Read these off the array that follows.
1) Which number is the entry just right of 11.7?
2) Which number is the entry just left of -6.9?
3) Which number is the entry just right of the smallest entry?
4) Which number is the entry just left of the smallest entry?
5) Which number is the entry just right of -14.7?
6) Which number is the entry just left of 23.2?
[[ -9.4  17.4 -32.0  22.8   8.0  16.9  -7.4 -27.0  -3.1  -6.3   2.1  -1.0
   -6.9 -23.4 -26.2]
 [-19.3   6.2 -23.5  28.0 -26.8  27.6  26.3 -22.5  -2.2 -47.4 -33.5  -1.7
  -12.8 -52.4 -27.8]
 [-23.0   9.9  22.0 -30.6 -17.8  -7.3   4.6  -9.5  15.4  37.6  22.6  -5.3
  -23.8  11.2  12.7]
 [ 29.3 -14.7  -9.5  -1.8  30.1 -12.2 -12.5  23.2 -10.3   4.0   4.5  -2.3
   22.6  46.4   4.6]
 [-31.8   8.2  36.0 -13.8 -22.9  -2.0   1.1  -9.2  18.6  26.1  20.6  -2.2
  -24.2 -10.7   6.5]
 [ -6.8   4.3  32.5 -10.6 -11.2  -7.5 -21.7  -0.2  19.8  36.9  34.7  11.7
  -20.6   2.9   6.2]]
1) -20.6
2) -1.0
3) -27.8
4) -12.8
5) -9.5
6) -12.5

Questions about the array below.
1) What is the smallest entry in the first row?
2) What is the entry directly above -1.128?
3) What is the largest entry in the last column?
4) What is the entry directly below the smallest entry?
5) What is the first entry in the row that holds the largest entry?
6) What is the last entry in the row that holds the smallest entry?
7) What is the entry in the bottom-right corner?
8) What is the entry just left of 1.554?
[[ 1.562  0.193 -2.425  0.503  2.083  0.872  0.600  0.974  1.027  0.388]
 [-0.233 -1.128  0.718 -0.805  0.371 -0.556 -0.390 -1.807  0.910 -0.525]
 [ 0.919  0.081  1.420  0.032 -2.397  1.040  0.731  0.816 -0.059 -0.090]
 [ 1.093  1.011  0.246  0.481  1.554 -1.648  0.318 -1.839  0.699  0.645]
 [-0.137  0.789  0.053 -1.076  1.077 -0.445 -1.511  0.372  1.507  0.871]
 [ 2.236  0.264 -0.066 -0.038  0.679 -1.583  0.283 -2.722  1.643  0.285]
 [-1.002  0.289  0.862  1.475  0.322  1.268  1.466  1.661 -2.022 -0.485]]
1) -2.425
2) 0.193
3) 0.871
4) 1.661
5) 2.236
6) 0.285
7) -0.485
8) 0.481

a =
array([[179, 124, 188, 143, 128,  99, 175, 135,  83,  52, 174],
       [118,  33, 135, 120, 190,  27, 131, 131,   7, 133, 144],
       [185, 114,  81, 186, 216, 134, 117,  37, 144, 118, 111],
       [125, 149, 168,  28,  49, 115, 122,  93, 116,  45, 116],
       [143,  98, 132,  72,  59, 102,  96, 153, 118,  67, 187],
       [ 79,  87,  54, 133, 156, 102, 152, 120,  93, 188, 145],
       [116, 126,  76,  92, 154, 129, 163,  66, 120, 126, 169],
       [102,  76, 110,  87, 129,  95, 136,  85, 107, 239,  62],
       [137, 199,  79,  68,  27, 141,  96, 170, 122,  87, 111],
       [142, 129,  90,  84, 137, 104, 142, 117, 107, 135, 130],
       [126, 131,  47, 136, 109, 167,  88, 123, 133, 217,  65],
       [ 80, 120, 138,  72, 108, 108, 190, 156,  94, 153, 119],
       [ 22, 117,  84,  70, 144, 120, 107,  90, 126, 169, 131]])
Give the entry just left of 109.
Answer: 136
Give the 3rd-last entry, reading row by row.
Answer: 126
Give the entry directly above 95.
Answer: 129
The first entry of the smallest entry's row is 118
The last entry in the row that holds the largest entry -> 62
Give the entry directly above the largest entry.
Answer: 126
Give the last entry, reading row by row.
Answer: 131
The largest entry is 239
Give the smallest entry in the first row.
Answer: 52
Give the entry in the top-right corner.
Answer: 174
Give the entry directly below the smallest entry.
Answer: 144
Give the entry just left of the smallest entry.
Answer: 131
The first entry in reading order: 179
Give the entry directly below the centre entry.
Answer: 95
Give the second entry on the main diagonal.
Answer: 33
Give the first entry in the row that holds the largest entry.
Answer: 102
Give the entry just right of the centre entry.
Answer: 163
The last entry of the smallest entry's row: 144
The entry directly below 123 -> 156
The bottom-left entry -> 22
Give the second largest entry.
Answer: 217
Give the entry just left of 104.
Answer: 137
The third largest entry is 216
The entry directly below 45: 67
Give the largest entry in the last column.
Answer: 187
The entry directly above 115 -> 134
The entry just left of the largest entry: 107
Give the largest entry in the first column.
Answer: 185
Give the fifth entry from the end, reading row by row.
Answer: 107
Give the entry directly below 99.
Answer: 27

[[-13.0 -18.1  14.6  34.6  13.7]
 [-32.0 -20.2  21.8   9.6 -63.3]
 [  9.6  64.9 -29.2  16.9  58.4]
 [ 55.2  -4.8   4.0 -25.4 -20.1]
 [-13.6 -33.1  -8.2  55.4  36.1]
 [ 16.3   9.1 -11.9 -10.1  20.4]
 [-45.4 -37.2  15.1  42.1  26.1]
 [ 16.6  34.4 -42.7  37.1  51.8]
 [ 34.6  37.3 -32.2  22.7  18.6]
 [  2.8   2.8 -35.9  51.3  43.1]
 [-39.7 -21.6  13.6  27.2 -14.1]
 [-20.4 -22.3  32.1  10.1 -48.7]
 [  3.9 -25.0  28.7   9.1 -27.8]]
Indices start at 0.
The entry in the bottom-left corner -> 3.9
Which number is the entry just left of 22.7?
Answer: -32.2
The entry in row 0 and column 2: 14.6
Which number is the entry in the top-right corner?
Answer: 13.7
The entry in the bottom-right corner is -27.8
The entry in row 0 and column 0 -> -13.0
Which number is the entry in row 0 and column 1?
Answer: -18.1
Which number is the entry directly below the centre entry?
Answer: -42.7
Which number is the entry directly above the largest entry?
Answer: -20.2
The entry directly above -39.7: 2.8
Which number is the entry just right of the largest entry?
Answer: -29.2
The entry directly below -37.2 is 34.4
Which number is the entry just left of -35.9?
Answer: 2.8
Which number is the entry in row 2 and column 0?
Answer: 9.6
The entry directly below -22.3 -> -25.0
The entry at row 1, column 0 -> -32.0
Which number is the entry in row 2 and column 1?
Answer: 64.9
Which number is the entry just left of the centre entry?
Answer: -37.2
Which number is the entry directly above 26.1?
Answer: 20.4
Which number is the entry directly above 37.1?
Answer: 42.1
The entry directly above 22.7 -> 37.1
The entry directly above -20.4 is -39.7
Which number is the entry directly below -63.3?
Answer: 58.4
Which number is the entry at the centre?
Answer: 15.1
The entry directly below 18.6 is 43.1

array([[439, 469, 556, 434, 320, 266, 462, 225, 489, 475, 557, 588, 344],
       [377, 427, 460, 538, 595, 737, 464, 754, 610, 348, 544, 510, 517]])
Counting starts at 0.
The entry in row 1 and column 0 is 377
The entry in the top-right corner is 344
Read off the entry just right of the largest entry.
A: 610
The entry in row 0 and column 1 -> 469
The entry just left of 588 -> 557
Read off the entry at row 0, column 0.
A: 439
The bottom entry of the column that holds the largest entry -> 754
The top entry of the column that holds the smallest entry: 225
The entry just right of the smallest entry is 489
Read off the entry just left of 434.
A: 556
Read off the entry directly above 464.
A: 462
The entry in the bottom-right corner -> 517
Read off the entry just left of 460.
A: 427
